Each row has a name. After each piece below comes the name of the row it's from, unless a question asks for something else. Each question is about the rows just above it.

[132 111 144 198 114 138 103 107 178 120] = lesa
[134 111 142 190 114 134  97  94 190 118] = muko
[ 94 132 138  78 146 132 151 163  95 133] = suv
find: [132 111 144 198 114 138 103 107 178 120] => lesa
Number of entries in [ 94 132 138  78]: => 4
Count the entries of [134 111]: => 2

[ 86 190 175 206]  sipet
[85 98 63 93]  Vot
[139  45  66 112]  tutur
[172 144 170 144]  gak
[ 85  98 125 121]  rufe
[138 108 131 140]  mavov
Count the entries of [ 85  98 125]: => 3
Count the entries of [ 86 190 175]: => 3
find: [172 144 170 144] => gak
Number of entries in [172 144 170]: => 3

[128 125 134 135 130 202] -> gokan
[122 134 137 120 128  62] -> lesa
[133 132 136 135 120 195] -> suv
[115 125 131 128 119 139] -> lene
[115 125 131 127 135 124] -> sipet
[119 134 128 120 129  62] -> rufe
[133 132 136 135 120 133] -> gak
[115 126 138 132 132 173] -> tutur
[133 132 128 120 136  63] -> mavov
[132 134 135 125 119 111] -> rul
[133 125 134 135 121 202] -> Vot
Number of entries in [133 132 136 135]: => 4
Count the entries of [132 134 135 125]: => 4
Number of entries in [133 125 134 135]: => 4
Count the entries of [119 134]: => 2
How many entries does [133] have? => 1

[128 128 167 215 214 217 216 216 214 214 215 215 216 215 216 216 215 215
 215 216 215] : sipet
[129 128 128 127 127 129 127 129 129 127 127 126 127 126 127 129 206 214
 215 214 216] : gokan
[128 128 128 128 129 128 127 129 130 126 127 128 128 127 127 128 129 127
 126 214 216] : suv
Number of entries in [128 128 128 128 129 128 127 129 130 126 127 128 128 127 127 128 129 127
 126]: => 19
The row with [128 128 128 128 129 128 127 129 130 126 127 128 128 127 127 128 129 127
 126 214 216] is => suv
find: [128 128 167 215 214 217 216 216 214 214 215 215 216 215 216 216 215 215
 215 216 215] => sipet
find: [129 128 128 127 127 129 127 129 129 127 127 126 127 126 127 129 206 214
 215 214 216] => gokan
How many entries does [128 128 128 128 129 128] have? => 6

[148 122 139 102 143  93]  tutur
[148 109 139 102 143  93]  lene
[148 122 139 146 112 114]  gokan
Count the entries of [148 109 139 102]: => 4
Number of entries in [148 122]: => 2
Where do [148 122 139 146 112 114] appear? => gokan
How many entries does [148 109 139] have? => 3

[144 137 141 102 128 128  78 142 114 113  67 129 102  89 123 140 144 112
 129 136 113 129 124 128 121 137 132 132 110 134 118 116 127 127 121 133
 118 177 118  46 132 109 124 172 133 128 124 126 102 122 131 141 119  71
 125 181 155 123 129 122 117 123] : muko
[130 137 157 137 128 207 118 121 163 165 128  84 181 162 123 186  70 148
 129 110 131 147 103 147  92 128 103 163  79 161 185  83 107 127 135 151
 171 126 117  80 132 148 124 105 147  88 150 102 101 121 120 127 104 168
 137 129  98  88 108 204  97 112] : rufe
[127 137 141 137 128 128 126 121 127 113 128 122 129 130 123 134 132 139
 129 128 131 129 124 128 128 128 132 132 132 134 130 116 127 127 135 129
 130 129 118 119 132 127 124 126 133 126 124 126 126 128 120 127 126 129
 129 129 119 128 129 122 130 123] : gak
[128 137 141 137 133 128 126 121 119 113 128 122 140 130 123 134 132 139
 129 128 131 137 124 128 128 128 132 132 132 137 130 116 127 127 135 127
 130 129 137 125 132 127 124 126 133 138 110 126 126 128 120 120 141 129
 126 127 122 129 129 122 130 123] : lesa
[128 128 110 137 128 120 126 128 127 113 128 122 129 130 123 134 132 139
 129 128 125 120 139 123 128 118 132 126 132 134 130 116 130 127 135 125
 130 129 118 123 132 155 132 141 133 126 133 126 128 136 120 127 126 129
 129 129 119 128 126 122 130 123] : gokan
Number of entries in [130 137 157 137 128 207 118 121 163 165 128  84 181 162 123 186  70 148
 129]: => 19
How many entries does [127 137 141 137 128 128 126 121 127 113 128 122 129 130 123 134 132 139
 129 128 131 129 124 128 128 128 132 132 132 134 130 116 127 127 135 129
 130 129 118 119 132 127 124 126 133 126 124 126 126 128 120 127 126 129
 129 129 119 128 129 122 130 123] have? => 62

[144 127 118 135 128 129 125 137 121 133 124 138 120 131 138 130 122 120
 125 130 146 131 125 132 125 149 130 140 109 148 132 126 136 132 131 118
 122 141 106 125 121 115 139 125 133 127 124 130 122 156 110 132 126 115
 137]  lesa
[150 122 111 136 121 131 125 140 108 133 117 142 124 141 140 135 109 118
 125 134 156 119 125 135 134 158 142 151 110 164 135 133 143 141 140 105
 123 163  99 129 123 118 149 120 134 120 120 130 124 175  97 145 124 107
 144]  gokan
[150 127 106 135 107 133 133 139 105 145 119 137 132 141 133 106 124 124
 114 134 132 131 116 134 151 163 140 135  63 195 108 140 136 142 144  85
 118 169  86 127 118 127 150 104 142  97 137 128 130 185  89 150 115  99
 143]  rufe
[144 127 120 134 127 129 126 137 120 133 123 137 120 133 137 131 122 120
 126 132 145 131 125 133 125 148 132 141 111 148 132 126 137 132 131 119
 124 140 107 125 120 115 140 127 133 127 124 130 122 158 110 133 127 114
 137]  tutur
[139 123 114 130 111 132 131 131 112 137 123 133 139 140 128 116 120 128
 120 131 130 122 121 130 149 145 141 132  96 168 114 140 132 139 142  99
 123 161 109 130 127 136 141 111 134 107 133 128 132 158 106 146 118 113
 138]  rul
[137 123 121 131 126 130 126 132 119 128 123 135 128 136 133 139 113 124
 130 131 146 117 129 131 131 137 138 142 135 135 135 132 135 135 134 120
 128 146 120 132 129 127 137 127 129 128 120 129 126 145 119 137 127 124
 136]  muko
[134 132 127 132 131 126 128 132 129 130 129 129 121 124 132 122 135 125
 125 127 128 138 127 129 122 135 121 127 112 136 126 122 131 124 126 129
 125 122 123 123 121 118 129 129 131 129 131 128 126 135 123 124 129 122
 129]  sipet
[130 121 122 128 121 130 127 129 119 129 125 131 135 135 128 134 115 129
 129 131 134 115 130 129 137 130 139 135 135 135 129 137 131 136 135 118
 128 147 127 134 131 135 134 124 128 121 124 128 130 137 123 138 125 126
 134]  mavov
[143 130 118 133 120 128 131 135 119 139 124 133 125 133 134 111 132 124
 119 130 130 137 120 132 136 150 130 130  83 166 116 129 133 132 134 107
 120 145 101 124 119 121 141 117 138 112 133 128 127 161 106 135 121 109
 136]  lene
[139 128 116 131 114 130 132 133 114 139 124 132 136 137 128 113 126 128
 120 131 126 128 121 130 148 145 137 129  87 170 111 137 131 137 139 101
 123 155 106 129 125 134 141 111 135 105 136 127 132 159 105 143 118 114
 137]  suv
[130 121 122 128 122 130 128 129 120 127 124 130 135 136 127 132 116 128
 128 130 134 116 129 128 138 131 140 136 134 135 129 136 131 135 135 117
 128 147 127 133 131 137 135 123 128 121 125 129 129 137 121 138 124 127
 133]  gak
[140 121 113 132 112 132 130 134 110 134 122 135 137 144 130 127 114 127
 124 132 138 116 123 132 147 146 145 139 108 164 122 141 135 141 144 100
 125 166 110 134 130 135 142 114 133 109 128 128 131 161 106 148 119 115
 140]  Vot
find: [130 121 122 128 122 130 128 129 120 127 124 130 135 136 127 132 116 128
 128 130 134 116 129 128 138 131 140 136 134 135 129 136 131 135 135 117
 128 147 127 133 131 137 135 123 128 121 125 129 129 137 121 138 124 127
 133] => gak
How many entries does [130 121 122 128 121 130 127 129 119 129 125 131] have? => 12
How many entries does [143 130 118 133 120 128 131 135 119 139 124 133 125 133 134 111 132 124
 119 130 130 137 120 132 136 150 130 130  83 166 116 129 133 132 134 107
 120 145 101 124 119 121 141 117 138 112 133 128 127 161 106 135 121 109
 136] have? => 55
Number of entries in [150 127 106 135 107 133 133 139 105 145 119 137 132 141 133 106 124 124
 114 134 132 131 116 134 151 163 140 135  63 195 108 140]: => 32

[122 164 157 116 122 181 117 144 144 111 124 137 150 146 112 157  90  82
 160 106 154 128 132 116 146  73  79] -> lene
[154 169 155  51 161 168 121  81 110 118 134 173 162 139 125 153 110  98
 131 142 125 105 106 101 119 112 100] -> muko
[129 161 129 159  84 200 111 188 162 107 132 112 148 151 137 140 140 114
 176  95 122 121 141 138 138  75  98] -> sipet
[191 161 137 198 102 172 121 137 174 141 126 150 114 166 147 139 156 137
 176 120  86 126 142 119 120 104 105] -> mavov
[165 164 158 148 112 155 117 122 149 124 108 150 126 149 130 157 123 121
 170 121 119 114 137 141 131  99  95] -> suv
[154 161 129 159  84 200 111 188 162 107 132 112 148 151  95 140 140 114
 176  95 122 121 106 138 138  75  98] -> lesa
[122 164 157 116 122 181 117 144 144 111 124 137 150 146 112 157  90  82
 160 106 154 128 132 116 146  73  79] is in which row? => lene
Which row holds [129 161 129 159  84 200 111 188 162 107 132 112 148 151 137 140 140 114
 176  95 122 121 141 138 138  75  98]? => sipet

[128 213 200  82  97 124] -> Vot
[143  49 213  97 176 204] -> sipet
[ 62  49 213  97 176 204] -> muko
[ 59 202 142 156  99 114] -> tutur
Count the entries of [ 59 202 142 156  99 114]: => 6
find: [143  49 213  97 176 204] => sipet
Number of entries in [128 213 200  82  97 124]: => 6
Count the entries of [ 62  49 213]: => 3
find: [128 213 200  82  97 124] => Vot
How many entries does [ 62  49 213  97] have? => 4

[164 156 145 172 168 143 117 109 132  39 158 170 149 105 166 138 137 125
  93  94 114 105 157 161 152 113 103  96 150 104 143] -> muko
[127 128 128  96 124 131 114 123 122  91 121 131 129 113 128 128 123 134
 110 114 114 102 126 123 120 113 119 113 134 111 129] -> rul
[128 116 123 144 114 132 166 135 155 175 151 127 116 162 141 146 125 118
 158 147 154 156 115 116 162 173 142 150 127 158 130] -> gokan
[164 156 145 172 168 143 117 109 132  39 158 170 149 105 166 138 137 125
  93  94 154 156 115 116 162 173 142 150 127 158 130] -> mavov
[127 128 128 132 124 131 114 123 122  91 121 131 129 113 128 128 123 134
 110 126 114 102 126 123 120 113 119 113 134 111 116] -> sipet
[154 145 149 132 187 125 150 152 143 173 153 146 136 165 143 144 147 119
 177 163 176 131 182 151 136 165 131 142 123 163 132] -> gak
How many entries does [164 156 145 172 168 143 117 109 132  39 158 170 149 105 166 138 137 125
  93  94 114 105 157 161 152 113 103  96 150 104 143] have? => 31
find: [127 128 128 132 124 131 114 123 122  91 121 131 129 113 128 128 123 134
 110 126 114 102 126 123 120 113 119 113 134 111 116] => sipet
How many entries does [154 145 149] have? => 3

[ 97  78 101  40] : lesa
[190 136 152 142] : muko
[151 157  73 118] : lene
[126  74  82  48] : gak
[101 194 108  87] : Vot
[149  92  72 199] : rul
How many entries does [151 157  73 118] have? => 4
Count the entries of [126  74  82]: => 3
Number of entries in [126  74  82  48]: => 4

[183 132 105 120 125 144] : muko
[169 115  80 139 110 124] : rufe
[115 124 136 137 123 114] : lene
[132 119 132 143 112 131] : sipet
[122 106  87 153 109  95] : Vot
[183 141 139 112 129 163] : mavov
[114  90 159 178  61 137] : lesa
[180 160 142  91 159 159] : rul
Number of entries in [183 141 139 112 129 163]: => 6
[122 106  87 153 109  95] is in which row? => Vot
Number of entries in [180 160 142  91]: => 4

[150 132 175 127 162]  rul
[111 137 132 177 150]  rufe
[106 101 135 130  86]  suv
[ 79 133 195 154 125]  lesa
[111 137 132 177 134]  lene
[150 132 175 127 162] is in which row? => rul
[111 137 132 177 134] is in which row? => lene
find: [106 101 135 130  86] => suv

[ 81 167 103 109] : tutur
[ 86 137 123 200] : rul
[163 177 103 180] : mavov
The row with [ 86 137 123 200] is => rul
find: [163 177 103 180] => mavov
Count the entries of [ 86 137 123]: => 3
Count the entries of [ 86 137 123 200]: => 4
How many entries does [163 177 103] have? => 3
Number of entries in [163 177]: => 2
Number of entries in [ 81 167 103]: => 3

